Each path below is one point turned by a fixed rotation once a step. After each direction that follows a path, write how fast that rotation turns it, in degrees each step (0 if it stays still).
Each turn is a multiple of 5 degrees from 10 to 175, or 0.
Each row of a path follows its step; steps can be skipped.
path 1
step 0: [-13.1 -24.1  22.6 -15.4  11.3 -12.9 -13.4   4.9   0.3 -16.9 -31.5 -12.1
 -17.9  25.0  -1.2  -2.7  -8.9  -1.2  31.7  12.3  -2.7  19.3 -13.4   4.5
  18.6  -4.8 -16.3  23.2 -29.7  21.1  16.4  -4.3  -2.5  17.3 -22.7 -18.7
   5.6  -6.3   4.6   4.2  -1.8   0.7   9.9  -9.9  -4.5   6.5 -18.1 -39.0
  -2.2]
step 1: [-17.1   7.6   6.8  11.3  23.3 -20.6  -5.7 -10.4  27.7 -20.1 -28.5  13.8
  15.0 -11.7 -17.2  -6.5  -8.7  -1.2  15.4 -25.8   3.2 -12.2 -30.8  12.1
   1.6  16.0  -5.4   6.8 -27.3  18.2  -7.8  13.8  43.0  18.3 -11.8 -19.0
  -2.7  16.5  -3.2   2.8   7.6   4.6  16.8   4.6  10.3   3.8  -1.8  -7.5
 -20.8]
step 2: [  2.7  -3.1  -7.6  -3.9  28.0  -5.9 -28.8  -9.0  25.8 -30.5   9.1  26.2
   9.5  13.4 -23.8  -7.9   2.0  -8.7  -9.4  -7.2 -19.5   6.0  -5.4  31.3
   1.3 -14.6 -26.8  17.2 -18.3  -2.0 -13.7  13.2  -5.2   5.7  14.6  -8.1
  -3.9   8.5  22.0  -9.1  13.8   7.1  -9.2  10.5 -33.1  22.1  19.7  -2.8
 -15.1]
step 3: [-11.6 -17.2 -17.3  -4.9   1.4  20.3 -11.7  -1.6  14.6  -2.7  -1.3 -18.0
  -4.2  14.3 -31.2 -13.3   9.1   1.0 -27.5 -22.8 -22.5 -24.0 -11.8  31.6
  23.5   7.4 -12.7   8.6  -4.2  -0.2  -6.3  11.7  -4.7  19.4  25.7 -30.3
 -15.0  -2.3  17.4  11.1 -21.4   7.9  10.2   7.9   9.4  -7.2  10.3  13.2
  27.5]
step 4: [ -0.6  -2.9 -27.2  11.1  -5.2  -8.7   2.0  -9.5  -3.1 -13.6   2.8  -8.8
 -15.6   8.6  10.4  -4.7 -31.1  15.0  -7.6  -3.0   1.1 -12.0  -3.4  -8.1
  -2.0  10.7 -11.3  18.7  14.9  -6.3 -17.3  34.3 -22.7  18.4   3.1 -52.5
  15.3   9.5  22.1  15.7 -19.9  -5.3 -17.7   7.4 -18.4 -10.2  -5.2  28.4
  -5.3]
step 6: [  8.1  -6.1  -0.6  -9.7   5.4 -37.2  21.5  -5.5  -1.4  22.8 -15.6  22.2
 -33.2   4.4   0.0  10.3  20.6  36.2  23.9 -13.4  13.0  -0.4  12.5  12.1
  10.5  18.7   1.0   7.8 -22.7  17.7 -15.6  -6.0 -14.5   4.3  11.7 -22.6
   4.2 -15.8  26.2   0.8  -3.3 -15.6  12.5  -3.2   6.5   8.1 -24.5  -7.1
 -13.2]
step 8: [-21.4   9.9  -4.6 -13.5  26.3 -30.8 -22.6 -10.4  17.2  -0.7 -39.1   9.5
  -3.1 -25.6   0.6  17.4  18.3   3.5 -17.2  -0.6  -9.0   5.1 -10.3   2.9
   9.7 -15.7  -1.2  12.5  -2.8  12.6  26.6  15.0  29.7  21.1  24.9   0.7
  -0.1  15.9  28.0 -10.4 -14.3  -0.2 -11.0   3.1  11.1   3.8  11.8  -9.8
 -13.7]
step 9: [-16.1 -29.0 -20.7  24.0  24.8 -12.2 -13.0  -0.7  16.2 -15.3  -9.4 -14.8
   3.9  -1.4 -12.7 -15.6  15.7  11.5  -2.5   5.8  -6.9  -2.5 -12.9   8.8
 -15.4 -39.8 -19.7  -3.1   9.1  11.9 -18.9  27.9  -9.1  -9.4  20.2  -4.7
   3.4  10.5  25.9  -9.1  -2.8 -22.7  22.4   3.9   3.0   1.9  27.9 -20.4
  -2.4]
step 12: [  4.5   9.6  -2.7  -3.5  12.4  10.6  14.7 -20.7  18.6 -14.1 -30.9  17.7
 -15.2  16.5 -20.0 -15.0 -22.6  14.8  27.6 -31.2 -17.3   2.7  -3.9   3.8
  17.9  16.3 -15.6  29.2  -3.6   2.0  -2.2  -0.3 -19.7 -20.7 -18.5 -12.6
   0.5  19.8   0.4  15.7   0.1   8.0  11.5  -3.2  -4.5  -7.2 -15.7 -28.5
 -23.2]
step 14: [ 13.8 -12.7 -14.0 -27.2   5.8 -12.2  -9.0  -0.1  47.3 -16.9  -8.0 -19.4
 -15.7  15.5  -9.2  19.0   3.7   6.4  -6.2 -13.6   3.7 -13.3 -15.3   6.4
  14.4  -6.1  -9.7  20.0 -15.4 -15.8  10.6 -14.7 -12.7  28.2  35.0 -29.1
 -10.9   9.9  -0.1  -8.4  23.3  -9.9 -10.5   2.9  -5.6   0.7  10.6   8.8
 -16.9]
Directions:
[  8.0  -6.0  -9.1   3.4  -3.1   2.5  -4.6  -5.8  -2.0  -2.2   3.5   1.6
   3.8  -1.9  -6.4 -11.1  -1.9   2.8  -6.1  -0.5  -6.0   5.3  -1.2   1.7
  -1.1  -2.2  -0.9  -5.3   7.5   3.9   7.0   3.2  -1.2   0.9   0.5   1.1
   8.1   0.6   1.5   0.8  -1.7  -2.2  -0.5   2.0   5.5   4.1  -9.0   8.8
   4.2] -> 55
[  7.0   1.8  -1.8 -10.6  -0.6  -3.3  -2.5  -4.7   1.7   8.6   2.9   2.9
   1.0   0.3   5.2  -1.9  -2.9  -6.2  -0.2  -3.2  -5.1   6.6  -2.9  -5.1
   5.4  -1.8  -8.1  -2.4   1.8   1.2   4.2  -5.4  -1.1   6.4   4.6   8.2
  -1.3  -2.8   7.4   1.0   3.7   1.1   1.8   1.1  -3.0  -1.8  12.3   1.0
  -6.1] -> 120
[ -1.5  -2.9  10.5  -8.7   0.8  -8.1  -2.0   4.7   4.9  -2.6   4.3   2.2
  -0.6  -6.5   6.2  -8.9   5.1   2.0   0.0   0.0  -0.7   1.3   1.0  -0.6
  -5.2  -3.6  -5.9  -8.3   3.1  -3.7   3.7  -6.2   6.9  -2.6  -1.7 -10.7
   0.4   7.1   1.8  -0.8  -0.5  -1.7   0.5  -6.4   0.7  -0.5  -2.4  -3.1
   4.9] -> 45
[ -5.0 -13.1   3.0   4.6   1.4   4.3   1.5   2.4   5.5   4.8   0.3  -3.4
   0.4  -3.7   3.3   5.7  -0.5   3.7  -2.3   3.1  -9.5   0.3   8.2   4.7
   0.4   2.4   5.6  -0.2  -3.9  -4.0  13.8  -1.4  -2.0   4.1  -0.8  -0.3
  -5.0  -3.0   8.4   2.3   6.6   3.0   2.0   1.3   0.5   4.1  -1.8  -1.6
  -2.5] -> 130
[ 7.5  0.9 -1.1  6.8 -1.4  6.3  3.4 -2.8  3.6  5.7 -0.6  4.7 -7.9  5.4
 10.8 -1.7  7.8 -4.1  0.6  4.0 -9.5 -0.4  0.8 -6.5 -2.7  9.8 -2.3 -0.4
  4.2 -1.0 -4.9  5.6 -3.5  2.2 -1.8 -3.6  1.2  2.9 -2.5  6.3 -2.5  2.2
 -2.4 -4.4  3.0  2.6  0.9 -6.6  5.1] -> 55
[  1.3   4.2   0.4   2.2  -2.0  -4.1   6.8   2.3  -4.6   8.5  -1.5  -0.7
   0.1  -4.6  -6.7   2.1   1.6 -12.1   6.1  -3.7  -1.9  -3.3   8.9   2.8
   0.8  -4.4  -4.2  -1.5  -4.2  -4.2  -1.3   6.0   1.3   7.6  -1.9  -5.8
   4.8   1.1   6.4  -3.1  -3.6  -0.6   1.0   0.7  -6.5   6.8  -0.7   7.3
   7.6] -> 25
path 2
step 0: [ -3.0  15.4  35.1   1.4   3.6  18.5  -6.2 -18.4 -12.4 -33.8   0.6 -44.6
   8.7 -16.1  -6.9  11.7  11.5  17.5 -18.6  -4.9 -12.7 -36.4 -21.4  15.9
  -9.4 -31.1   3.4  -5.1  17.1   8.1   3.8  25.0 -27.8   6.8  -2.3  -7.3
   5.8   5.7  -6.5   9.9   8.2  -5.8   4.3   1.8 -11.5   4.8  -3.8 -29.5
  -2.0]
step 1: [-10.0 -20.5   8.5  -1.4 -19.1 -12.5  10.5 -19.9 -26.6  -8.1   3.4 -18.7
  22.0 -20.1 -12.1  -0.9  -8.8  17.1  13.9  -5.9  -7.5  -0.2 -29.1   1.5
  20.4 -19.3  -6.4  26.5 -15.2  11.2   4.0   4.3  26.0   2.7  -2.1 -26.4
  -5.3 -17.3 -11.7  35.1  20.2  -7.6 -11.6  -4.1 -28.1  28.9 -16.0  -5.1
 -24.0]
step 2: [ -6.0  -4.9 -18.8  -7.4 -37.8  -7.8  17.7  13.9 -16.3   4.0   1.9 -44.2
   0.8 -21.1  11.4 -25.3   3.1   7.8  -3.7 -23.8  18.8   0.0  15.0   3.0
  12.6  27.1 -19.8  -8.2   6.7   7.8 -37.9   8.8  15.3  -4.4  -9.5  -7.0
 -19.8   6.7  -7.6  15.4  20.6 -10.5  25.0   4.6 -19.3   7.7 -14.4  14.4
   6.2]
step 4: [  8.2  14.7  16.2  25.0  -9.7  10.0 -13.6  -2.8  11.3  -0.2  10.8 -23.3
   6.3  -3.1   4.6  10.4 -22.2  -9.3  10.9 -19.4  -6.8 -40.0 -17.0  -2.7
  -3.4 -18.9  19.3  17.1  12.2  18.8  -9.4  20.9  -9.9  15.5 -16.4 -13.0
  15.7 -25.5   2.7  15.2  -7.4 -25.3  12.1 -11.9  -6.5  34.8  13.4  -2.0
 -37.4]
step 6: [ -4.0 -17.8  13.0  -0.6 -14.5   5.6  14.0   4.2  -9.9  -0.7  -1.7 -70.7
  24.6 -14.9  18.3   0.9   1.0   2.8  -8.8  -9.7  21.9  -8.7  17.0   6.1
   3.6  -2.0 -22.1 -11.8 -19.0 -28.8  11.8 -21.5   0.4  -7.2 -16.0 -11.5
   1.1 -23.0 -11.7   9.6  24.2  12.6  -1.1  15.8 -17.4  -5.1   6.9  -1.3
   8.6]
step 7: [ 34.6  17.7 -21.0  13.3   4.7  -7.8  11.8  -8.0   9.8  -7.9 -13.3 -44.4
  -2.3 -21.3  15.7  -9.2  16.0  -6.3  -4.9  -5.3 -31.9  -6.9  15.2   6.0
   9.7  -6.8  -3.9 -21.6  -6.7  -4.8   4.4   8.7  -4.7   1.5 -31.9 -14.8
  11.7   0.6  -0.6   0.6  16.3 -13.3  -5.4 -20.0 -26.3  31.4 -19.6   8.3
 -32.1]
step 8: [-17.8  31.2 -11.5   6.7  -6.1  14.2   5.3  -9.8   7.5 -23.0  16.2 -21.4
   7.4 -30.9  -4.4   6.7 -17.2   4.9  -8.3 -18.3 -21.2 -19.3 -19.9   2.7
  -3.2  -9.6  22.5   1.5  16.5 -15.9 -22.9  38.2  24.4  13.9   1.8  -8.3
  17.5  19.2  -2.3   8.2  15.2   7.5  34.4  -7.8 -13.0  21.9  -1.9 -16.1
  -4.5]
step 9: [-20.4 -22.5  10.2 -33.3 -14.3  25.2   5.6 -25.3 -25.5   7.1   1.5 -28.3
  21.2   1.1  -1.2   9.8 -14.5  -9.1   1.3 -14.3   6.9 -24.2 -14.3  -8.4
  30.7 -31.3  -5.6  -0.1  14.6  16.4 -18.6  26.0  -2.3   5.6   0.2  -6.0
   2.8 -19.6   9.3  21.5  18.7  12.8   1.8   0.1 -31.3 -13.1  -2.9 -11.4
  -1.6]
step 10: [  4.9   6.9  33.2 -13.1 -17.7   4.3   0.0  26.0 -21.1  -9.8   1.0 -46.4
   8.3  -3.1  19.5 -27.2  20.2  12.9   2.1 -11.7   9.0  -4.8  13.8   6.7
   0.8  -5.7 -20.8  15.5   2.3  12.7 -13.4  11.3  -9.6  -5.1 -10.4 -25.2
 -21.3 -23.3  -4.1  18.5  16.0  -9.4 -22.0   0.3  -1.2  25.9 -32.5  -8.1
  -9.8]
step 13: [  3.2   6.3   9.2 -11.4 -25.2   8.5   1.6  13.2 -16.4  -0.7   5.7 -28.0
  -0.5  18.7  35.7  14.4  -9.4 -16.2  -9.9 -50.0 -17.0 -31.4  -2.5  -7.8
  20.1   3.7   5.8 -25.6   6.0   9.5 -20.1  15.3   8.9   8.4  -4.8  -0.8
  12.0 -19.3 -25.4  15.0  11.6 -20.2  -0.2  -4.5   0.1 -12.4  -1.8 -24.6
 -18.0]
Directions:
[ 1.3  0.9 -3.1  3.2 -3.3 -7.2  1.9  2.8 -2.8  1.8 -3.0  1.9 -0.9  7.6
 10.2 -1.9  1.9 -4.7 -1.6 -0.7 -7.2  0.7 -1.3  1.7 12.4 -3.8  2.7  5.9
  0.0  2.6  5.1 -2.2  1.2 -6.7 -2.0 -2.9  0.1 -8.1  8.8  5.3 -2.2 -4.6
 -4.1 -3.8  3.8 11.5  2.8 -1.9  0.3] -> 125
[  0.2  -3.2   8.2  -2.3   3.0   2.6  -4.5  -0.6   1.1   1.4  -0.2   0.6
   4.8   8.8   0.1   0.7   1.0   0.4   8.6   3.6   3.3 -10.5   5.5   6.4
 -10.6  -2.8  -3.4   3.9   1.5   5.8  -1.9   0.5  -3.5   1.7   5.8   1.1
  -3.2  -2.3   7.1  -2.7   4.3   7.2  -2.7  -3.6   0.5  10.4   2.8  -4.8
   4.8] -> 70
[  6.7   4.0   3.3   3.5   1.7  -4.6  -2.5   0.4   7.6  -3.9   6.5   2.4
  -2.7  -2.3  -0.6   0.1   9.6   3.9  11.7  -2.2  -1.8   0.0  -3.2  -6.5
  -1.9  -7.0  -2.0   0.3  -5.2   0.3   0.1  -1.7   0.6   3.0   0.1  -2.2
   1.0  -0.3 -10.6   1.3  -4.0  -2.0  -5.5  -5.4   2.9   5.5  -3.6  -5.4
 -11.7] -> 110
[-7.0  4.1  3.6  2.2  7.9 -1.9 -4.6 -2.7  0.6 -1.0  0.0  3.1 -2.7 -3.1
 -6.0  4.2 -9.5  3.4  6.4 -0.7 -4.0 -7.5  5.3  5.7  3.9  0.9  3.4  6.2
 -3.9  1.9 -0.8 -3.0  2.2 -9.4 -9.4  1.3  3.2  6.7 -3.4  8.4 -3.8 -1.5
  0.8 -4.9 -3.1  0.3 -4.6  3.5  5.5] -> 100
[ -6.6  -0.8  -4.6  -7.1   5.4   4.4  10.2  -2.5  -6.1   0.5   0.4   1.5
  -5.3  -4.5  -4.8  -1.3   7.6   6.0  -2.8   2.5   1.2   1.4  -6.4   1.3
   1.5  -4.0  -2.6  -3.1   0.8  -3.1   1.4   6.7  -1.7  -9.3   1.5  -6.0
  -2.2   3.9   1.2  -2.6   0.7   3.7   0.7 -11.8  -5.7   6.5  -1.1  -6.7
   1.3] -> 45
[ -5.9   3.6  -5.6   4.3  -2.0  -5.5  -0.3   1.9   0.0 -12.8  -1.9  -0.8
   5.1  -8.8   2.3   3.9   4.6   0.2   3.1  -1.8  -3.7   2.0   4.9  -0.6
  -1.3   4.4   0.1   5.8  -0.9   4.8  -5.9   1.8  -3.8  -0.9   4.2   0.0
  -0.3  -5.5   2.4  -4.5   2.3  -1.1  -3.3 -10.1   1.5 -11.3   6.9  -5.1
   5.8] -> 130
[  0.5  -2.8  -1.1  -5.6   2.1   7.0  -6.2   4.5   6.4  -3.6  -5.3  -7.3
  -6.6  -5.1  -3.4  -6.8   7.3  -5.2   3.3   5.4  -2.0  -0.4  11.9  -3.0
   0.9  -1.8   2.8   2.4   6.0  -5.2   6.5  -2.9   4.4  -1.4   2.5  -1.0
  -2.3   4.6   0.9  -1.7   1.1 -10.1   1.5  -1.7  -0.3   3.0   6.3   5.2
   0.6] -> 90
